Every row has one hidden group. Groups can overlap: rows of different groups may look alike. The first row asked about is in group 0, and each new group gets the next number.
The rows in order, each followed by its group:
[-0.2 -0.1  0.9  2.2 -0.6  0.5 -1.   0.2 -0.9  0.2 -0.4 -1.1  0.9 -0.5
 -0.9 -0.6 -1.2 -0.3 -0.6  1.3  1.8  1.1  1.1  0.8 -1.2  0.3  0.6 -0.1
  0.2  0.9  0.  -1.5 -0.8 -0.5  1.1  0.6 -0.4  0.   1.4  0.7  0.  -0.5
  0.8 -0.3  0.1 -1.5  0.1 -0.7] 0
[-0.4  0.5  0.4  0.9  0.1 -0.3 -1.6  0.1 -1.3 -0.9  0.9 -0.6  0.6  0.6
  0.5 -1.2 -1.1 -0.6  0.6  1.3  0.3  0.4  0.1 -0.5 -1.   0.1  0.3 -0.3
 -0.3  0.5 -1.2 -1.   0.5 -0.5  1.5 -0.5 -0.7 -0.5 -0.4  0.3  1.  -1.4
  0.  -0.2  0.6 -0.5  0.1  0. ] 0
[-0.3 -3.6  0.4  0.9 -1.9  0.2  2.8 -0.2  1.8 -0.3 -0.8 -0.2 -1.7 -1.3
  0.4 -0.7 -1.4 -0.3  0.  -3.4 -0.2  0.8  0.  -0.1  1.3  0.4  0.  -1.7
 -0.6  0.8 -1.  -0.5  0.1 -0.2 -4.3  1.1  0.3 -0.5  0.4 -0.2 -0.4 -1.
 -0.3 -0.4  0.7  0.7 -0.5  0. ] 0
[-0.3 -0.5  0.4  0.7  0.2  0.1 -1.1  0.8 -0.3  0.2  0.8  0.6  1.3 -0.6
 -0.6 -0.3 -0.2  0.6  0.2  1.6  1.7  0.9  1.   0.9 -1.   0.4  0.3  1.4
 -0.5  1.8  0.5 -1.  -0.8 -0.8  0.3 -0.3 -1.1 -0.3  0.9 -1.  -0.6  0.
  1.8 -1.3 -0.2  0.9 -0.5 -1. ] 0
[ 1.  -0.1  1.5 -0.2 -0.3  0.7 -1.  -0.8 -0.8  1.1 -0.1  1.7  1.3 -0.5
  0.8 -0.6  2.9  0.1 -0.4  1.   0.6  0.5  2.4  1.3 -1.2 -0.3 -0.7  0.6
 -0.9  0.7  2.   0.1  2.   0.3  0.3 -0.1  0.5  2.2  1.6 -0.7 -0.4  0.6
 -0.5 -0.4 -0.6 -0.8 -0.5 -1.2] 1
[ 0.   0.3 -0.1  0.4 -0.1 -0.3 -1.  -0.3 -2.1  0.   1.1 -0.1  0.4  0.9
  0.9 -1.2 -1.7 -0.3  0.7  1.1  0.1  0.4 -0.9 -0.3 -1.2  0.2  0.5 -0.3
 -0.8  0.  -1.8 -0.5  0.2  0.2  1.8 -0.6  0.1 -0.9  0.4 -0.1  0.1 -1.8
 -0.7  0.1  0.2  0.2 -0.7  0.4] 0
[ 0.   1.2  0.  -1.5  0.5 -1.9 -1.1  0.  -2.4 -1.4  1.3 -2.4  1.7  0.3
 -0.7  0.2  1.4 -0.2  0.2  2.1 -0.7 -2.2 -0.4 -0.7 -1.3 -0.5 -1.9 -0.8
  1.  -0.4  1.4  1.9  0.8  1.4  2.7  0.7 -0.1 -0.4 -2.4  2.3  0.5  1.2
 -1.1  1.7  0.3  0.7  2.7  0.6] 2
[ 0.3 -0.9 -1.2  0.3 -0.1  1.2 -0.6  0.4 -0.7  0.8  0.3  0.5  1.1 -1.
 -1.5  2.1  4.2  1.2 -0.1  1.9 -0.2 -1.7  0.4  1.2 -0.8  0.4  0.7  1.3
 -0.4 -0.3 -1.  -1.  -0.7 -1.1 -0.5 -0.5 -0.6  1.8  1.2 -1.  -1.3  3.4
  4.7 -1.2 -0.3  0.4  0.7 -0.9] 0
[-0.7  0.8  0.   0.5  0.4 -1.3 -1.7  0.9 -2.  -0.7  1.5 -0.9  1.4  0.8
 -0.2 -0.5 -1.3 -0.6  0.6  2.2 -0.4  0.1 -1.6 -0.4 -1.7 -0.1 -0.2 -1.
  0.  -0.2 -0.3 -0.1  0.3  0.8  1.7 -0.3 -0.7 -1.1 -0.6  1.7  1.2 -1.2
 -0.7  0.7  1.2  0.1 -0.5 -0.2] 0
[ 0.6  2.3  0.   1.1  1.1  1.2  1.6  0.3  2.7  1.7 -2.   1.8 -2.1  0.7
 -1.6  0.1 -0.7  0.6 -1.1 -3.4  1.7  1.1  0.3  0.5  3.1  0.6  0.4  2.3
 -0.4  1.   0.  -0.2 -1.4 -0.1 -1.5 -0.2 -0.1 -0.4  1.5 -0.5 -0.7 -0.2
  1.  -0.8  0.2 -0.8 -1.7 -0.8] 0
[ 0.6 -0.1  1.7 -0.5 -0.1  2.4 -0.6 -0.6 -0.7 -1.2 -0.1 -0.9  1.1 -0.2
  0.7  0.3  0.8 -0.1 -0.4  1.   0.1 -1.5  1.1  1.1 -0.6 -0.4 -0.7 -0.1
  0.4 -1.1 -0.6  0.6  0.7 -0.7  0.5  0.   0.3  0.2 -0.7 -0.5  0.   2.
  1.7 -0.2 -1.1 -1.7  3.5  0.4] 2
[ 0.3 -4.   0.5  0.7 -0.7  0.6  3.5  0.4  2.8 -0.1 -1.1  1.2 -0.9 -2.6
 -1.   0.5 -1.2  0.3 -0.6 -2.4  0.6  0.1  0.9 -0.2  1.6 -0.2  0.2 -0.7
  0.3  1.   0.   0.  -0.8 -0.4 -4.9  1.2 -0.5 -0.1  0.7 -0.2 -1.2 -0.7
  0.5 -0.3  0.4  1.4 -1.1 -0.5] 0
[ 1.6 -0.4 -1.2 -0.8 -0.1  1.  -0.4  0.4  0.   1.3 -0.3  2.1  1.6 -0.6
 -0.1  2.6  0.6  1.  -0.3  2.   0.3  0.3  0.9  1.3 -0.5 -0.7  0.6  1.6
  1.6  0.1  4.2  0.8 -1.7 -0.1 -0.1  0.3  0.7 -0.7  1.1 -2.3 -1.4  1.5
  1.2 -0.9 -1.5 -0.3 -2.8 -0.2] 3
[-0.5 -0.2  0.2  0.5 -0.4  0.4 -1.2  0.2 -1.2  0.6  0.4 -0.3  0.2 -0.1
  0.7 -0.4 -1.3  0.1  0.2  1.1  1.1  1.3 -0.1  0.6 -1.1  0.1  1.   0.3
  0.1  1.4 -1.  -0.8 -0.6 -0.7  0.6 -1.  -0.7 -0.4  1.1 -0.8 -0.8 -0.6
  1.  -0.4 -0.1  0.  -0.1 -0.4] 0
[-0.7  0.8  0.   0.2  0.2 -1.4 -1.8 -0.1 -1.8 -0.3  1.4  0.1  1.   0.8
  0.5 -0.8 -1.2 -0.6  0.   2.3 -1.   0.8 -0.7 -1.7 -1.1  0.3 -0.5 -0.4
 -1.   0.7  0.   0.6  1.1  0.4  2.2 -1.  -0.6 -0.6 -0.9  0.   0.9 -1.9
 -1.9  0.   1.8  1.7 -0.5  0. ] 0
[-0.4 -0.4  0.3  1.7 -0.4  1.1 -0.9  0.3 -0.6  1.3 -0.2  0.7  0.8 -0.7
 -0.3 -0.8 -1.1  0.8 -0.5  1.2  1.9  1.6  1.1  1.4 -1.   0.4  0.9  0.9
  0.   1.1 -0.3 -1.1 -0.9 -0.7  0.1 -0.2 -0.2  0.2  1.8 -0.6 -1.5  0.1
  1.5 -1.  -0.3 -0.8 -0.9 -0.9] 0
[ 1.  -3.9 -0.4  0.9 -1.9  1.3  3.  -0.3  2.4  0.7 -1.2  0.8 -1.6 -2.1
  0.7  0.6  1.7 -0.1 -0.6 -3.2  0.1 -2.6  0.8  0.2  1.6  0.2 -0.1 -0.6
 -1.1 -3.  -2.5  1.8  0.1  0.  -5.6  0.1  0.2  0.7 -1.1 -1.7 -1.3 -0.3
 -3.2 -1.1 -0.7  0.8 -0.5 -0.1] 4
[-0.5  0.6  0.3 -2.  -0.5  0.6 -1.4 -0.2 -1.2 -0.7  0.2 -2.1  0.2  0.4
  0.9  0.6  0.5 -0.4 -0.2  1.3 -0.4 -1.3  0.   0.4 -1.3 -0.8  0.1 -0.5
  0.9 -0.4 -0.7  1.1  0.8  0.1  1.4 -0.1  0.  -0.6 -1.4  0.1  0.5  2.
  0.   0.9 -0.9 -0.5  3.7  0.4] 2
[-0.4 -3.8  0.1  0.3 -1.5 -0.6  2.7  0.3  2.  -0.4 -0.7 -0.6 -1.6 -1.7
  0.  -0.3 -1.2 -0.3  0.6 -3.1  0.5 -0.3 -0.8 -0.1  0.8  0.1  0.5 -1.8
 -0.5  0.6 -0.6 -0.7 -0.4 -0.3 -4.2  0.9 -0.5 -1.  -0.2  0.1 -0.3 -1.2
  0.1 -0.1  0.2  0.7  0.  -0.2] 0
[-0.4  0.1  0.6  0.5  0.6  0.1 -0.8  0.1 -1.3 -0.9  0.9 -0.3  0.8 -0.5
  0.1 -0.3 -2.1 -0.6 -0.2  1.5 -0.1  0.6 -0.1 -0.7 -1.3  0.1  0.5 -0.9
  0.1 -0.3 -0.6 -0.7  0.2  0.2  1.8  0.2  0.1 -0.7  0.2  1.3  0.7 -1.1
 -0.6  0.6  0.4  0.1  0.  -0.1] 0
[-0.3  0.1  0.5  0.1  0.2 -0.6 -0.6 -0.2 -1.7  0.   0.8 -0.6  0.1  0.1
  0.3 -0.2 -1.6 -0.2  0.4  1.6  0.2  1.2 -0.9 -1.2 -0.7  0.   0.9 -0.5
  0.1  0.5 -0.6 -0.4 -0.3 -0.1  1.9 -0.2 -0.5 -0.9  0.5  0.5 -0.1 -1.8
 -1.1  0.5  0.   0.4 -0.3  0.4] 0
[-0.3 -0.8  0.8 -1.9 -0.3  2.2 -0.8 -0.4  0.1 -0.9  0.4  0.3  0.2 -0.8
  0.5  0.8  1.5  0.5 -0.2  1.5  0.7 -0.8  0.4  1.3 -0.7 -0.6  0.   0.7
  0.1  0.1  0.1  0.5  0.1 -1.5  0.  -0.7 -0.2  0.3 -0.5 -2.2 -0.9  2.4
  2.3 -0.7 -2.2 -0.3  4.   0. ] 2
[ 0.1  3.3 -0.4  0.3  1.  -2.   0.6  0.1  1.2 -0.4 -0.5 -0.4 -1.8  2.3
 -0.6 -1.2 -0.8 -0.1  0.5 -3.9 -0.3  0.8 -0.9 -1.2  2.5  0.6 -1.2  0.4
 -1.1  0.5 -0.1  0.  -0.2  1.4  0.8  0.1  0.1 -0.5 -0.5  1.1  1.9 -1.3
 -1.7  0.1  1.3  0.2 -0.6 -0.2] 0
[ 0.3 -3.9  0.2  0.9 -1.9  0.8  2.9  0.2  2.2  0.1 -1.5  0.6 -1.9 -2.3
  0.1 -0.7 -1.3  0.  -0.1 -3.4  0.9  1.   0.8  1.1  1.1 -0.2  0.8 -1.2
 -0.3  1.  -0.7 -1.2 -0.2 -1.2 -4.8  0.2 -0.6 -0.3  1.4 -1.4 -1.2 -0.2
  1.1 -0.3  0.1  0.5  0.1 -0.4] 0
[-0.2  0.   0.6 -1.1 -0.1  1.2 -1.1 -0.8 -1.  -0.3 -0.2 -1.1  0.   0.4
  0.7 -0.5  0.9  0.   0.1  1.1  0.1 -1.6  0.4  0.9 -0.7 -0.5 -0.5  0.
 -0.3 -0.7 -0.4  0.8  0.7  0.   0.6 -0.7  0.4 -0.2 -1.4 -0.6  0.   1.5
  0.9  0.  -0.9 -1.2  3.1  0.1] 2
[-0.3 -0.7 -0.4  1.4  0.   0.9 -1.   0.3  0.1  0.7  0.3  1.3  0.7 -0.5
 -0.2  0.3  2.2  0.8  0.2  1.8  0.7 -1.4  0.7  0.5 -0.5  0.5  0.9  1.2
 -0.6 -2.8 -1.3 -1.  -0.6 -1.2 -0.1 -0.6 -0.9  1.2 -0.5 -1.6 -0.9  0.4
 -2.7 -1.1  0.   0.5 -0.4 -0.6] 0
[-0.2  0.3  0.3  0.1 -0.1  0.2 -1.3 -0.2 -2.  -0.8  1.3  0.5  1.  -0.1
  0.9 -0.7 -1.2 -0.3  0.1  1.5 -0.3  1.8 -0.9 -0.8 -1.4  0.3 -0.1 -0.6
 -0.7  0.5 -0.7 -0.9  0.4 -0.1  0.9 -0.6 -0.2 -0.9 -0.2  0.1  1.  -1.2
 -0.6 -0.3  0.6  0.5  0.2  0. ] 0
[-0.3  0.3 -0.1  0.   0.1 -1.  -1.1  0.2 -1.7 -0.5  0.9 -0.8  0.6  0.4
 -0.3 -0.6 -1.8 -0.3  0.7  1.9 -0.1  0.2 -1.3 -1.  -1.3 -0.1  0.8 -0.9
 -0.2 -0.3 -1.1 -0.2 -0.2  0.4  1.8  0.  -0.3 -1.2  0.1  1.   0.7 -1.8
 -1.4  0.9  0.5 -0.2 -0.5  0.3] 0
[ 0.4  0.  -0.7 -3.6  0.   0.4 -1.  -0.6 -0.7  1.   0.5  1.4  1.  -0.3
  0.5 -1.  -1.3 -0.8 -0.7  1.8 -1.3  1.6  0.4  0.6 -1.  -0.2 -0.3  0.
  0.8 -1.4  0.8  1.   1.6  0.2  1.1 -0.8  1.   4.4 -0.6  0.  -0.1  2.8
  0.7  1.2 -1.  -0.2 -0.6  1. ] 5
[-0.2 -3.2 -0.6  0.4 -1.1 -1.5  3.1  0.4  1.6 -0.2 -0.5 -0.1 -0.8 -1.8
 -1.5 -0.4 -0.6  0.8  0.4 -2.8  1.1  0.  -0.6 -1.   0.9  0.5 -0.7 -1.5
 -0.4  1.2  0.2 -0.4 -1.5  0.3 -3.6  1.9  0.1  0.1 -0.3  0.9 -0.6 -0.7
 -0.6  0.   0.3  1.9 -1.1 -0.2] 0
[-0.6  0.9 -0.3  0.2  0.4 -1.3 -1.6  0.1 -1.9 -0.5  1.4  0.1  0.8  0.7
  0.7 -1.3 -1.3 -0.3  0.4  1.6 -0.5  0.8 -1.  -0.8 -1.8  0.  -0.3 -0.6
 -0.2  0.2 -0.6 -0.1  0.5  0.4  1.9 -0.9 -0.1 -1.  -0.6  0.7  0.9 -1.6
 -1.1  0.3  1.3  0.9 -0.6  0.2] 0
[ 0.2  3.2 -1.2 -1.2  1.1 -1.3  0.8 -1.1  2.6  0.6 -1.2  0.  -2.3  2.3
  0.   2.2  0.3 -1.3 -0.3 -3.3 -1.6  0.  -0.2 -0.2  3.3  0.  -0.7  0.9
  1.3 -0.2  4.3  1.1 -0.9  0.1  0.6 -0.2  1.  -1.9 -0.9  1.2  0.6  0.3
 -1.1  1.4 -0.2 -1.2 -0.9  1.4] 5
[ 0.  -0.5 -1.1  0.3 -0.1  2.4 -0.8  0.1  0.   0.5 -0.2  0.2  0.  -0.8
  0.5  1.7  3.2 -0.1 -0.4  1.2 -0.8 -1.3  0.7  1.  -0.7 -0.5  2.   0.8
 -0.2 -1.2 -1.9 -2.1  0.3 -1.6  0.1 -0.8 -0.4  0.9  0.8 -1.2 -0.1  2.5
  4.1 -0.4 -1.1 -0.7  2.1 -0.1] 0
[-0.1  3.  -0.2  0.7  0.7  1.1  1.   0.2  2.7  0.6 -1.6 -0.1 -3.3  2.
  0.7 -0.6 -2.  -0.8 -0.3 -4.4  0.6  0.8 -0.1  0.7  3.3 -0.2  1.4  1.1
 -0.4 -0.1 -2.2 -1.   0.2 -0.2 -0.8 -0.8  0.1 -1.4  1.  -0.5  0.7 -1.1
  0.3 -0.1 -0.2 -2.6 -0.5  0. ] 0
[-0.4 -0.6  0.9  1.3  0.4  0.4 -0.3 -0.2 -0.4  1.1  0.   0.3  0.9 -0.8
 -0.8 -0.6 -1.8  0.7 -0.6  1.7  0.6  0.9  0.3  0.1 -0.5  0.4  0.6  0.7
 -0.1 -0.1  0.2 -0.6 -1.2 -0.1  0.1  0.3 -0.1 -0.2  1.5  0.2 -1.  -1.1
  0.6 -0.6  0.4 -0.3 -1.4 -0.3] 0
[ 1.   1.3 -2.4 -0.6  1.  -1.7 -0.8  0.6 -2.1 -0.6  1.2 -1.7  2.   0.1
  0.2  1.7  3.1  0.1  0.5  2.4 -2.6 -3.  -0.8 -1.2 -1.8 -0.7 -0.9 -1.3
  2.4 -1.4  0.2  1.3  0.4  1.7  2.7  0.6  0.6  1.  -1.4  1.7  0.7  1.7
  0.6  1.4  0.3  0.2  0.6  0.9] 3
[-0.4  0.5  0.9 -1.9  0.3 -0.2 -1.3 -0.6 -1.3 -0.7  0.8 -1.5  1.   0.3
  0.1  0.6  1.5  0.4 -0.3  2.6 -0.7 -1.8  0.2  0.2 -1.1 -0.8 -0.8  0.6
  0.2 -0.5  0.2  1.8  1.  -0.2  1.5 -0.5 -0.4 -0.1 -1.8 -0.2  0.   1.6
  0.5  0.4 -0.4  1.   3.  -0.1] 2
[-0.6 -0.1  0.6  1.  -0.6  1.2 -0.6 -0.4 -0.3  0.7 -0.1 -0.6  0.5 -0.4
  0.2  0.  -1.6  0.2 -0.7  1.4  0.9  1.  -0.6  0.4 -0.9  0.   0.9  0.2
  0.   0.  -0.6 -0.9 -0.7 -0.3  0.5  0.5  0.2 -0.4  1.6  0.2 -0.8 -1.1
  0.6  0.2 -0.8 -1.1  0.  -0.1] 0
[-0.4 -3.6  0.2  0.2 -1.6 -0.7  3.   0.2  2.1 -1.  -0.7 -1.3 -0.7 -1.9
 -0.7 -0.4 -1.4  0.7  0.4 -3.1  0.3  0.3 -0.9 -1.   0.8  0.4 -0.3 -2.5
 -0.1  0.1 -0.3 -0.7 -0.7  0.6 -3.8  2.5  0.3 -0.1  0.   1.3  0.  -1.1
 -0.6  0.5  0.2  0.7 -0.4 -0.1] 0
[ 1.7  1.  -2.5 -0.3  0.2 -1.7 -1.9 -0.2 -2.2 -0.4  1.4 -1.1  0.8  0.9
  1.5  0.5  3.6 -0.4  1.   2.  -3.  -2.4 -0.7 -0.7 -2.  -0.8 -0.3 -0.6
  1.3 -1.6 -1.2  1.4  1.   0.9  2.  -1.2  0.4  0.9 -1.3 -0.7  1.1  1.2
  1.2  0.   0.4  0.8  1.3  0.8] 3
[-0.8 -4.1  0.8  1.2 -1.2  0.6  3.6  0.   2.3 -0.5 -1.2  0.6 -1.4 -2.2
 -0.5 -0.4 -1.6  0.2 -0.4 -3.   0.4  0.9 -0.1 -0.2  1.6  0.1  0.5 -1.4
  0.  -0.1 -0.5 -1.1 -0.2 -0.6 -4.4  1.4  0.2 -0.5  0.5  0.7 -0.7 -0.8
  0.4  0.   0.1 -0.1 -0.5  0.2] 0
[-0.4  0.7 -1.2 -3.1  0.4 -0.1 -1.1 -0.3 -1.6 -0.4  0.6  1.4  0.5  0.5
  0.4 -1.6 -0.9 -0.6  0.5  1.5 -1.6  1.6 -0.9 -1.6 -1.1  0.2 -0.3 -0.6
 -0.9 -1.6  0.3 -0.5  1.3  0.2  2.  -0.3  0.4  3.5 -1.8  0.4  0.9  2.6
 -0.8 -0.1  0.8  0.4 -1.1  0.5] 0
[-0.3  3.5  0.5  0.5  0.6 -0.4  0.7  0.2  1.7 -0.8 -0.6 -1.3 -1.9  2.4
  0.5 -0.3 -1.6 -1.1  0.2 -3.9 -0.6  0.6 -0.5 -0.2  3.2  0.1 -0.2  0.1
  0.   0.2 -0.9 -0.7  0.7  0.1  0.4 -0.3 -0.5 -1.1  0.1  1.5  1.7 -1.4
 -0.6  0.7  0.9 -1.7 -0.1 -0.1] 0
[ 1.1  1.2 -0.3 -2.   0.4 -1.9 -1.7  0.6 -2.4 -1.   1.7 -2.2  1.1  1.
  1.6 -0.3  1.1 -0.6  1.3  1.6 -1.7 -1.7 -0.4 -0.7 -2.2 -0.7 -0.9 -1.1
  1.3 -0.9  0.5  1.   1.5  1.2  2.9 -0.2  0.4 -0.4 -2.7  0.2  1.1  1.4
 -1.2  0.6  0.4  0.4  3.5  0.7] 3
[-0.2  0.1  0.3  0.4  0.2  1.  -1.  -0.5 -0.7  0.4  0.   0.1  0.   0.3
  1.5 -0.7 -2.1 -1.   0.   1.4 -0.1  0.9 -0.3 -0.8 -0.8  0.   1.2 -0.2
 -0.2 -0.3 -2.  -0.7 -0.1 -0.4  1.  -1.1 -0.1 -1.3  0.5 -0.2  0.2 -1.9
 -0.6  0.1  0.2 -0.5 -0.4  0.3] 0
[ 1.3 -0.3 -1.4  0.8  0.   2.  -0.5  0.1  0.5  1.1 -0.5  0.6  1.2 -0.9
  0.5  2.   3.9  0.7 -1.2  2.1 -0.8 -2.1  1.4  1.5 -0.6 -0.8  0.   1.4
  1.5 -0.3 -0.2  0.7 -0.2 -0.7 -0.4  0.   0.9  2.2  1.  -2.4 -1.2  3.1
  4.1 -1.1 -1.4  0.   0.7  0.2] 3
[-0.4  1.  -0.3  0.1  0.3 -0.8 -2.1  0.5 -1.8 -1.   1.5 -0.5  0.8  1.2
  0.8 -0.7 -1.  -0.5  0.6  1.8 -0.7  0.3 -1.7 -0.5 -2.   0.  -0.5 -0.8
 -0.4  0.7 -1.   0.   0.6  0.1  1.6 -0.8 -0.6 -0.9 -0.9  0.2  1.2 -1.1
 -1.   0.2  1.2  1.3 -0.1  0.5] 0
[-0.5  3.3 -0.5  0.5  0.9 -1.9  1.2  1.1  1.8  0.6 -1.1 -0.6 -1.4  2.2
 -1.9 -0.5 -0.4  0.8  0.1 -3.2  1.3  0.5  0.1  0.1  3.2  0.7 -0.6  1.3
 -0.5  1.7  0.4  0.3 -0.5  1.   0.   0.6 -0.4  0.2  0.2  0.8  0.5 -0.6
 -0.6 -0.4  0.8 -0.3 -1.7 -0.4] 0
[-0.3 -0.2  0.2  0.6 -0.4  0.9 -1.1  0.5 -0.8  1.  -0.4 -0.1  0.9 -0.5
 -0.3  0.2 -1.2  0.2  0.3  1.1  2.1  1.   0.2  0.9 -0.9  0.8  1.2  0.3
 -0.5  1.2 -1.1 -1.1 -0.9 -0.3  0.3 -0.3 -0.4 -0.7  1.1 -0.4 -0.4 -0.3
  1.2 -0.5 -0.1 -0.7 -1.1 -0.6] 0
[ 0.8  2.1  1.8 -1.1  0.9  2.   1.7 -1.4  3.1 -0.1 -1.2  3.9 -3.6  1.1
  0.5 -0.8  3.   0.6 -0.1 -4.4  0.1  1.8  0.3  0.2  4.2 -0.3  0.   1.9
 -0.5  0.8  1.5  0.9  1.1 -1.1 -1.2 -0.6  0.5  1.7  0.8 -2.1  0.3 -0.3
 -1.2 -0.8 -1.5 -1.1 -0.2  0.6] 2
[-0.2  2.5  0.8  0.6  1.1  1.   1.4 -0.2  3.1  0.3 -1.7  0.6 -2.8  1.6
  0.2 -0.1 -1.  -0.1 -0.1 -3.6  1.   1.2  0.4 -0.5  4.1  0.2  0.8  1.4
 -0.6  1.1 -0.5 -0.8 -0.5 -0.8 -0.6 -0.6 -0.6 -0.4  0.5 -0.9  0.2 -1.1
  0.2 -0.7  0.3 -0.9 -0.3 -0.2] 0
[-1.2  2.7 -0.5 -0.1  0.5 -0.4  0.8  1.1  2.4 -0.1 -0.5 -0.6 -2.6  2.2
  0.7 -0.1 -1.8 -0.1  0.3 -3.8  0.6  0.9 -1.1  0.3  3.3  0.3  0.7  0.5
  0.   0.8 -0.5 -0.8 -0.1  0.2  0.2 -0.5 -0.7 -0.9  0.2  0.3  0.3 -1.1
 -0.3  0.7  0.3 -1.3 -0.7  0.2] 0
[ 0.1 -3.7  0.1  0.  -1.  -1.5  3.1  0.   1.6 -0.2 -0.5  1.1 -1.1 -2.2
 -1.2 -0.3 -0.5  0.4  0.3 -2.2 -0.1  0.5 -1.  -1.7  1.1  0.6 -0.6 -1.3
 -0.7  1.   0.2  0.5 -0.9  0.1 -4.4  1.2 -0.4 -0.1 -0.4 -0.1 -0.4 -1.4
 -0.6 -0.5  1.2  2.8 -1.1 -0.1] 0
[-0.6 -2.9 -1.5  1.5 -1.6 -2.   2.8  0.4  1.1 -0.7 -1.  -2.  -0.4 -1.3
 -0.9  0.1  1.8  0.1 -0.2 -3.  -0.4 -3.2 -0.4 -0.3  0.3  0.5 -2.3 -2.3
 -0.2 -3.4 -0.3  2.  -0.1  2.1 -3.2  2.4  1.1  1.1 -2.2  2.3 -0.7  0.1
 -5.1  0.7  0.3  0.3 -0.5  0. ] 4
[-0.5  1.   0.1 -2.3  0.6 -0.3 -1.  -0.2 -1.4 -2.   1.1 -1.5  0.7  1.2
  0.8  0.6  0.5 -0.7  0.2  1.8 -2.  -2.3 -0.7 -0.5 -1.6 -0.8 -1.3 -0.7
  0.4 -1.2  0.1  1.9  1.2  0.4  2.5 -0.4  0.  -1.  -2.7  0.8  0.9  1.
 -0.6  1.3 -0.2  0.5  3.3  0.6] 2
[-0.2  0.6  0.2 -2.4  0.4 -2.  -0.5 -0.4 -1.7 -0.2  1.7  1.5  0.8  0.7
  0.6  0.4  3.1  0.1  0.2  2.5 -1.  -0.5 -1.  -1.3 -2.2 -0.1 -1.7 -0.4
 -0.7  1.2  2.9  1.8  1.6  0.9  1.7  0.1  0.7  1.5 -0.7  0.1 -0.1 -0.4
 -3.4  0.7 -0.1  1.8 -0.3 -0.2] 1
[ 0.9  0.1 -1.3 -1.6  1.1 -1.2 -0.7 -0.6 -0.8  0.5  0.8  1.4  1.6 -0.1
 -1.4  2.5  0.6  0.1 -0.1  2.4 -1.1 -0.7 -0.1  0.2 -1.7  0.2 -1.   0.5
  1.  -0.5  4.7  1.1 -1.9  0.3  1.4  0.3  1.3 -1.5 -0.6  0.6 -0.1  1.1
 -0.1  1.3 -0.5  1.6 -1.8  1.2] 5
[-0.4 -0.7  1.1  1.2  0.3  1.3  0.   0.1 -0.3  0.7  0.1  0.8  1.1 -0.9
 -0.9 -0.1 -1.5  0.7 -0.5  1.8  1.2  0.9  0.7  0.7 -0.2 -0.1  0.9  1.1
  0.1  0.5 -0.1 -1.1 -0.9 -0.8  0.1  0.3 -0.2 -0.5  1.6 -0.1 -0.9 -0.3
  1.6 -0.2 -0.4 -0.4 -1.  -0.3] 0
[ 1.9 -0.5 -1.5  0.6  0.   1.2 -0.5  0.  -0.5  0.4 -0.2  0.1  1.7 -1.5
 -0.3  1.6  3.1  0.8 -0.7  1.3 -0.8 -1.5  1.5  0.9 -0.9 -0.5  0.4  0.3
  1.8 -1.3 -0.4  0.  -0.2  0.5  0.3  1.2  1.   1.8  1.4 -0.7 -0.2  2.6
  3.1 -0.2 -1.2 -0.7  0.4  0.6] 3
[-0.5 -1.2  1.1  1.7  0.2  1.1 -0.6  0.6 -0.1  0.7 -0.3  0.9  1.5 -0.6
 -1.5 -0.4 -0.7  1.3 -0.1  1.6  2.   0.5  0.9  1.6 -0.4  0.6  0.6  1.2
 -0.4  0.7 -0.1 -0.9 -1.2 -0.6 -0.4  0.3 -0.2  0.3  1.5 -0.9 -1.1  0.4
  2.3 -1.3 -0.3  0.2 -1.6 -0.8] 0
[-0.3  2.7  0.5  1.1  0.6  0.3  1.4  0.5  1.9  0.9 -1.5  0.  -2.3  1.8
 -0.4 -0.9 -1.2 -0.2 -0.1 -3.8  1.1  0.9 -0.3  0.1  3.5  0.6  0.2  0.6
 -0.4  0.5 -0.7 -0.2  0.2  0.9 -0.5 -0.3 -0.4 -0.2  0.4  0.9  0.6 -1.4
 -0.7 -0.5  0.5 -2.4 -1.1 -0.3] 0
[ 0.9  0.3 -0.6 -0.6  0.4 -1.5 -0.7 -1.2 -1.2  0.7  0.4 -0.3  1.5  0.1
 -1.3  1.2  0.4 -0.4 -0.4  1.9 -1.1 -0.1  0.7  0.  -1.3  0.2 -1.3  0.1
  1.3 -0.9  4.7  1.1 -1.1  0.7  1.7  0.8  1.7 -0.8  0.   1.6 -0.1  0.3
 -1.   1.3 -0.4  0.4 -1.5  1.3] 5
[-0.1  2.7  0.2  0.6  1.7  0.4  1.6 -0.3  3.1  0.4 -1.5  1.2 -2.9  1.9
  0.2 -0.6 -1.3 -0.1  0.2 -4.   0.5  0.8  0.9 -0.5  3.8 -0.2  0.6  1.9
 -0.6  0.8 -0.3 -0.7 -0.4 -1.1  0.  -1.1 -0.3 -0.6  0.6 -1.3  0.2 -1.
  0.1 -0.5  0.6 -0.4 -0.7  0. ] 0
[-0.3  0.3  1.7 -1.5 -0.5 -1.6 -1.6 -0.3 -1.2  0.   0.2 -0.3  1.4  0.2
  0.7  0.1  2.9 -0.6  0.2  1.9 -0.9  0.1  1.  -0.5 -1.3  0.  -1.  -0.2
 -0.4  0.6  2.4  1.3  2.4  1.2  1.2  0.   0.   2.1  0.1  0.9  0.7  0.1
 -2.5  0.3  0.   0.2  0.  -1.5] 1
